(in the rows, 128 means zero)
The same turns and mirrors carry the whole set onto itself and the rows of a family onto each other. Which other rows belong to the same family as each row named below? List them in the order they appear above.
These 32 rows form 4 families of 8 rows each.
z_541: [114 125  93 154 146 115  96 138 129 164 117 119]
z_452: [134 121 149 144 125 146 142 113 110  88 101 118]
z_461: [139 146 125 158  87 138 113 101 100 109 149 116]
z_246: [138 126 135 121 121 165 159 112 132  96 125 124]
z_709: [125 143 130 116 146 136 127 120 161  84 131 116]
z_764: [177 134 136 126 109 115 134 120 121  95 135 103]
z_977: [117  98 129 136 121 112  87 150 108 156 128 135]
z_596: [133 158 104 158 129 127  97 120  95 156 105 139]
z_622: [119 133  95 138 151 107 108 139 135 170 115 114]
z_151: [128 139 122 107 115 162 133 115 141  87 131 115]
z_540: [104 103 119 117 124 118 102 140  93 152 127 147]
z_961: [101 136 113 103 129 104 123 152 100 147 129 144]
z_684: [160 134 120 148  95 132 111 121 116  83 146 111]
z_403: [131 121  98 116 152 121 105 120 133 173 121 127]
z_16: [144 132 104 116 166 110 100 127 143 142 135 148]
z_570: [154 130 119 164 104 148 121 115 126  92 156 127]
z_981: [131 149  99 165 143 120 104 150 125 161 112 139]
z_267: [104 123 138 137 104 138  92 133  99 161 124 141]
z_895: [103 114 111 129 125  95 102 151  97 152 124 122]
z_305: [129 127 133 141 118 167 153 115 121  89 122 128]
z_200: [144 132 103 134 148 123 100 140 144 173 122 136]
z_76: [175 142 140 133 116 125 155 112 130 114 137 110]
z_120: [160 130 143 122 132 101 140 111 134 102 157 120]
z_21: [107 140 137 109 144  98 126 157 132 138 139 146]
z_356: [116 134 124 129 126 159 147 104 150  96 135 109]
z_96: [177 128 131 148 106 147 135 123 118  93 135 127]
z_105: [110 151 114 112 121  97 115 164 117 153 131 126]
z_782: [129 136 148 152 113 157 117  98 115 113  95 106]
z_907: [122 122 144 152 128 151 151  99 127 103 112 109]
z_863: [105 119 106 111 125  96 103 150 109 155 134 119]
z_361: [177 142 124 133 107 144 144 127 127  94 141 124]
z_90: [108 145  92 162 151 113 109 136 109 149 113 137]

Which other rows belong to the same family as z_120? z_461, z_709, z_596, z_16, z_267, z_21, z_782
Which other rows belong to the same family as z_863? z_541, z_246, z_622, z_895, z_305, z_96, z_361
Which other rows belong to the same family as z_764? z_540, z_961, z_684, z_981, z_200, z_356, z_907

The same turns and mirrors carry the whole set onto itself and the rows of a family onto each other. Which other rows belong to the same family as each row named below? List them in the order they appear above.
These 32 rows form 4 families of 8 rows each.
z_348: [130 152 129 142 183 145 118 135 121 128 127 144 147 177 115 143 105 157
 130 101]
z_126: [129 123 128 111  93 132 163 144 123 121 114 112 113  92 157 109 145 134
 112 138]
z_778: [131 124 125 109  92 138 167 146 130 133 120 123 113 103 155 109 152 129
  96 139]
z_177: [130 134 127 145 168 144 106 133 124 136 126 147 136 195 112 139 120 175
 124 107]
z_489: [147 133 150 138  99 123 139 165 111 121 113 132 137 190 129 110 105 126
 114 104]
z_405: [168  97 133 100 145  97 122 136 102 141 112 120 108 133 130 128 146 145
 145 107]
z_251: [146 126  89 132 119 165 148 144 108 162 105 127 106 152 157 132 116 160
 151  99]
z_756: [118 127 175 117 144  98 123 132 132 104 136 133 139 138 118 110 146 135
  87 124]
z_698: [102 154 135 152 127 168 151 145 154  91 111 152 137 137 126 112 106 134
 101 119]
z_816: [110 135 111 116 151 147 140 113 142 144 142 133 104  93 148 136 164 155
 101 131]
z_966: [ 91 151 137 149 113 166 146 135 150 105 121 146 136 141 123 116 113 154
  92 142]
z_95: [137 137  93 136 120 165 152 136 115 155 103 138  95 143 141 138 103 154
 158 103]
z_254: [148 132 128 138 169 152 107 119 119 132 123 138 143 185 107 144 120 176
 124 109]
z_472: [169 102 116  99 141 113 125 144  98 163 125 121 116 154 147 130 156 150
 124 105]
z_599: [149 117 148 121 116 134 124 165 112 110 112 130 150 183 121 104  95 138
 116  95]
z_209: [168 104 117 103 150 109 123 142  97 150 118 112 115 145 146 134 152 155
 144 103]
z_31: [103 132 113 118 154 152 142 115 140 133 127 129 102  88 149 132 156 162
 121 130]
z_407: [112 129 169 117 153 118 115 135 141  97 141 117 149 124 109 123 125 131
  95 132]
z_455: [155 126 142 137 107 125 126 161 106 123 111 129 148 199 121 117 107 146
 115 114]
z_808: [108 153 134 147 119 177 150 124 155  99 118 141 138 136 117 123 116 156
  94 143]
z_189: [137 125 134 109  85 128 172 146 118 119 103 127 109  98 143 105 127 128
 124 135]
z_538: [151 134  86 128 121 164 151 145 111 170 116 135 105 162 156 136 127 158
 133 101]
z_202: [ 88 164 136 151 117 169 154 134 148 116 128 149 126 147 129 117 103 146
  99 120]
z_92: [108 130 120 114 164 141 135 105 135 136 127 140  96  89 130 138 143 164
 131 122]
z_395: [118 139 135 141 177 139 105 124 128 139 138 144 126 180 116 141 120 162
 121  92]
z_257: [128 121 165 119 139 128 124 122 142  91 128 124 149 128 107 118 142 148
  85 147]
z_648: [169 120 141 131 108 143 134 152 111 118 103 128 150 195 116 117 107 151
 118 117]
z_194: [152 103 112  94 146 101 126 141  99 162 137 121 114 134 128 135 136 149
 146 105]
z_40: [144 131  81 127 120 148 162 153 110 154 108 156 103 147 144 122 118 150
 149  94]
z_935: [124 104 120 104  91 124 158 154 131 125 121 130 105  94 138 104 137 128
 114 124]
z_959: [108 140 100 124 157 133 154 122 139 141 137 144 103  89 133 144 147 145
 128 131]
z_24: [111 131 164 123 143 113 120 132 140  94 134 132 144 134 111 116 148 148
  85 146]

Which other rows belong to the same family as z_40? z_348, z_698, z_599, z_407, z_194, z_935, z_959
Which other rows belong to the same family as z_254? z_778, z_816, z_472, z_808, z_538, z_257, z_648
Which other rows belong to the same family as z_395? z_489, z_405, z_756, z_95, z_189, z_202, z_92

The same turns and mirrors carry the whole set onto itself and the rows of a family onto each other. Which other rows belong to the same family as each row named below? List them in the order they appear above.
These 40 rows form 5 families of 8 rows each.
z_838: [141  87 145 111 142 130  99 135 149 152 142 117]
z_989: [140  88 136 110 154 133  97 123 153 126 136 143]
z_322: [155 146 115 149 107 161 159 135 117 121 126 128]
z_313: [130 162 123 143 103 142 172 146 129 134 127 124]
z_571: [137 167 122 135 107 158 161 138 122 120 130 119]
z_323: [121  80 140 119 141 111  93 139 142 135 123 140]
z_375: [125  83 139 114 144 118  84 130 138 124 125 136]
z_253: [110  97 164 108 150 130 117 136 152 133 137 114]
z_595: [115 165 132 153 107 137 162 129 114 117 112 132]
z_934: [131 168 110 143 103 125 155 151 120 139 117 130]
z_607: [120 116 135  83 157 113 117 120 148 121 144 126]
z_420: [132  79 157 121 152 136 111 132 146 138 133 124]
z_491: [115 113 147  92 153 123 104 123 162 116 136 134]
z_818: [118  78 147 129 161 117 112 146 147 134 125 135]
z_235: [148 146 107 158 118 133 143 123  99 155 114 133]
z_574: [124 171 103 139 103 134 147 143 118 119 118 142]
z_695: [114 169 129 138 125 141 156 116 101 125 111 123]
z_603: [141 141 122 171 108 147 155 128 110 124 109 145]
z_97: [101  93 158 116 159 113 114 147 151 130 129 130]
z_928: [136  80 137 120 151 115 110 141 157 146 133 147]
z_376: [154 153 106 160  97 138 141 129 111 136 120 136]
z_819: [103  98 148 105 142 105 100 141 146 130 126 131]
z_3: [128 163 122 143 114 152 155 133 114 101 112 133]
z_478: [120 165 115 141 108 141 158 144 116 110 110 146]
z_771: [151  88 122 106 160 121 112 119 137 130 143 138]
z_522: [124 175 118 139  98 131 145 128 115 130 122 127]
z_324: [138  78 131 117 166 113 128 132 145 137 135 144]
z_121: [119 105 151 100 142 124 104 132 154 146 144 109]
z_678: [149 143 115 153 105 149 167 148 124 141 125 132]
z_861: [108 108 145 103 150 107 116 141 164 138 135 134]
z_732: [109 105 143  95 162 102 136 134 150 130 136 132]
z_604: [144 149 117 155 113 159 153 133 112 106 111 140]
z_982: [108 100 145 101 145 115  90 132 144 119 126 129]
z_82: [143 154  97 149 103 139 146 146 113 125 115 151]
z_682: [121 109 138  97 146 119  88 129 148 126 143 118]
z_923: [144 141 118 163 126 150 150 117  94 131 111 139]
z_213: [145 155 102 156 104 131 150 152 117 140 118 138]
z_317: [137  93 130 107 145 126  83 129 141 133 142 126]
z_865: [120 174 118 136 115 124 152 125 104 148 118 125]
z_671: [137 148 106 154 109 149 155 143 112 114 113 154]

Which other rows belong to the same family as z_982? z_323, z_375, z_574, z_819, z_478, z_82, z_671
Which other rows belong to the same family as z_571? z_838, z_322, z_313, z_253, z_420, z_121, z_678
Which other rows belong to the same family as z_491? z_989, z_595, z_603, z_928, z_376, z_522, z_861

The same turns and mirrors carry the whole set onto itself and the rows of a family onto each other. Which other rows belong to the same family as each row named below? List them in the order they appear above.
These 30 rows form 5 families of 6 rows each.
z_804: [122  83 103 149  84  79 165 136 106 117 157 162 102 155  75 123 119 131
 142 125 104]
z_529: [108 113 132 170 133 136 191 140  99 119 161 149  94 119  89 166 111 134
 154  86  65]
z_159: [130 114 121 108 138 153 177 152  79  95 145 161 130 159 110 164 164 128
 169 123  73]
z_714: [129 120  50 168 129 167 156 159 111 115 187 152 139 123 124  99 133  98
 144 139  87]
z_673: [129 133  90 117 131 150 152 169  96 119 151 166 159 113 118 127 157 126
 181 154  83]
z_614: [105 124 121 177 143 157 185 138 100 127 164 153 108 108 100 158 111 122
 166  94  62]
z_830: [ 98 105  89 165 128 163 160 117 102 127 162 184 134 147 127 122 122  85
 185 123  76]
z_147: [116 122 113 174 111 107 172 161 113 134 165 150 108  88  75 139 104 149
 148 110  84]
z_770: [134 100  89 155 139 166 190 140  91  86 182 145 100 179 115 144 143 105
 124 102  77]
z_946: [127 127 104 113 143 168 162 157  88 108 147 167 148 137 123 145 162 118
 181 137  72]
z_776: [143  91  87 149 115 124 188 153  98  85 182 137  91 174  89 137 140 124
 109 110  94]
z_829: [116 134  83 152 140 160 168 117  92 128 149 167 125 117 148  96 171  95
 139 128  81]
z_316: [145 114 108 105 107 102 162 173  92 105 147 152 129 133  84 141 160 154
 152 144  99]
z_294: [125 109 114 136 126 125 191 111  80 104 145 154  87 156 121 127 177 118
 110 102  85]
z_957: [105 131 107 182 135 153 171 149 109 138 169 159 121  87 103 141 105 124
 170 107  65]
z_874: [111 131 103 180 121 127 164 157 114 141 166 153 123  78  90 131 104 137
 161 117  80]
z_791: [125 133  74 152 117 128 157 132 103 136 150 163 128  98 132  78 167 112
 130 142  97]
z_14: [135 110 107 137 105  94 183 126  89 112 145 149  90 138 104 108 172 134
 102 117 102]
z_140: [105  87 112 155 127 152 180 108  90 109 160 176 108 180 115 146 125  95
 169 104  73]
z_720: [105 110  72 166 108 134 142 134 114 140 165 181 142 118 114  98 116  98
 177 144  91]
z_303: [137 108 122 101 120 120 176 160  83  93 145 153 121 157  93 161 164 147
 152 126  88]
z_619: [117 114 128 169 118 110 185 152 105 126 163 145  95 110  72 155 108 148
 144  95  78]
z_806: [114  77 120 146 103 108 180 118  93 105 157 165  94 180  91 147 126 117
 146 106  89]
z_480: [141 115  53 164 105 126 154 170 117 114 186 146 129 120 100  93 132 121
 125 146 105]
z_421: [118  99  78 160  83  92 146 143 117 136 162 168 126 124  90  98 114 124
 158 144 109]
z_584: [127 114  68 164 145 187 173 146  98 100 185 152 124 153 131 125 138  89
 144 116  74]
z_469: [140 126  92 112 112 116 147 176  99 118 150 159 150 111  97 124 155 144
 164 159  98]
z_398: [117 122 104 148 145 159 186 107  81 114 145 162 104 145 142 119 177  97
 129 108  76]
z_382: [136 122  85 144 102  94 164 138 101 129 149 153 111 109 110  85 168 130
 111 136 107]
z_278: [148  98  71 151  99 104 169 167 109  99 183 136 105 146  85 111 135 134
 106 129 106]

Which other rows belong to the same family as z_770? z_714, z_776, z_480, z_584, z_278
Which other rows belong to the same family as z_830? z_804, z_140, z_720, z_806, z_421
Which other rows belong to the same family as z_619? z_529, z_614, z_147, z_957, z_874
Which other rows belong to the same family as z_829? z_294, z_791, z_14, z_398, z_382

The same turns and mirrors carry the whole set onto itself and the rows of a family onto each other. Which other rows belong to the same family as each row named below? List them in the order they appear above.
These 20 rows form 5 families of 4 rows each.
z_232: [105 135 124 124  99 127  84  78 119  87 138 164 147 120 158]
z_456: [131 117 151 108 124 141 165 137 119 107 138 146 145 115 166]
z_702: [ 97 105 120 132 100 132 142 150 154  89 144 188 103 163 141]
z_270: [103 104 127 145  99 112 147 154 145  80 158 163 106 163 125]
z_609: [ 97  95 127 103  89 119  98 102 121 125 114 109 140 170 148]
z_374: [102 117 122 151  82 105 101  94 101  67 133 159 125 117 154]
z_814: [ 90  98 104  98 113 125  98 119 142 102 103 114 121 168 135]
z_287: [100 114 109 146 119 129 129 147 130  88 136 182 104 172 115]
z_639: [115 135 126 134  91 129 113  69 126  78 132 154 130 117 172]
z_882: [ 73 115 112 102 108 119  94 132 133 118 110 123 125 171 153]
z_549: [ 79  89 124 100 117 111 109 122 120 116 120 122 105 174 157]
z_436: [117 119 154 119 119 149 172 130 112 103  98 136 134 114 162]
z_800: [ 89 136 155 137  86 126 100  76 111  77 127 160 132 123 145]
z_780: [138 124 161 123 142 154 150 121 116  92 112 127 139 132 150]
z_741: [103  94 107 102 117 129 105 115 112 127 103 118 103 167 155]
z_758: [123 144 167 106 123 152 149 130 120 107 130 133 143 117 147]
z_414: [116 112 113 146  93 127 159 142 138 100 143 176 114 135 110]
z_896: [103 132 146 140 105 111 107  69 112  74 141 149 116 110 147]
z_998: [127  98 155  94 126 155 145 145 107 102 107 135 134 126 135]
z_931: [112 116 125 150  98 118 125 143 118  99 157 183  95 164 120]

Which other rows belong to the same family as z_814? z_270, z_436, z_800
Which other rows belong to the same family as z_639? z_287, z_549, z_758
Which other rows belong to the same family as z_374? z_609, z_414, z_998
Which other rows belong to the same family as z_896? z_702, z_882, z_780

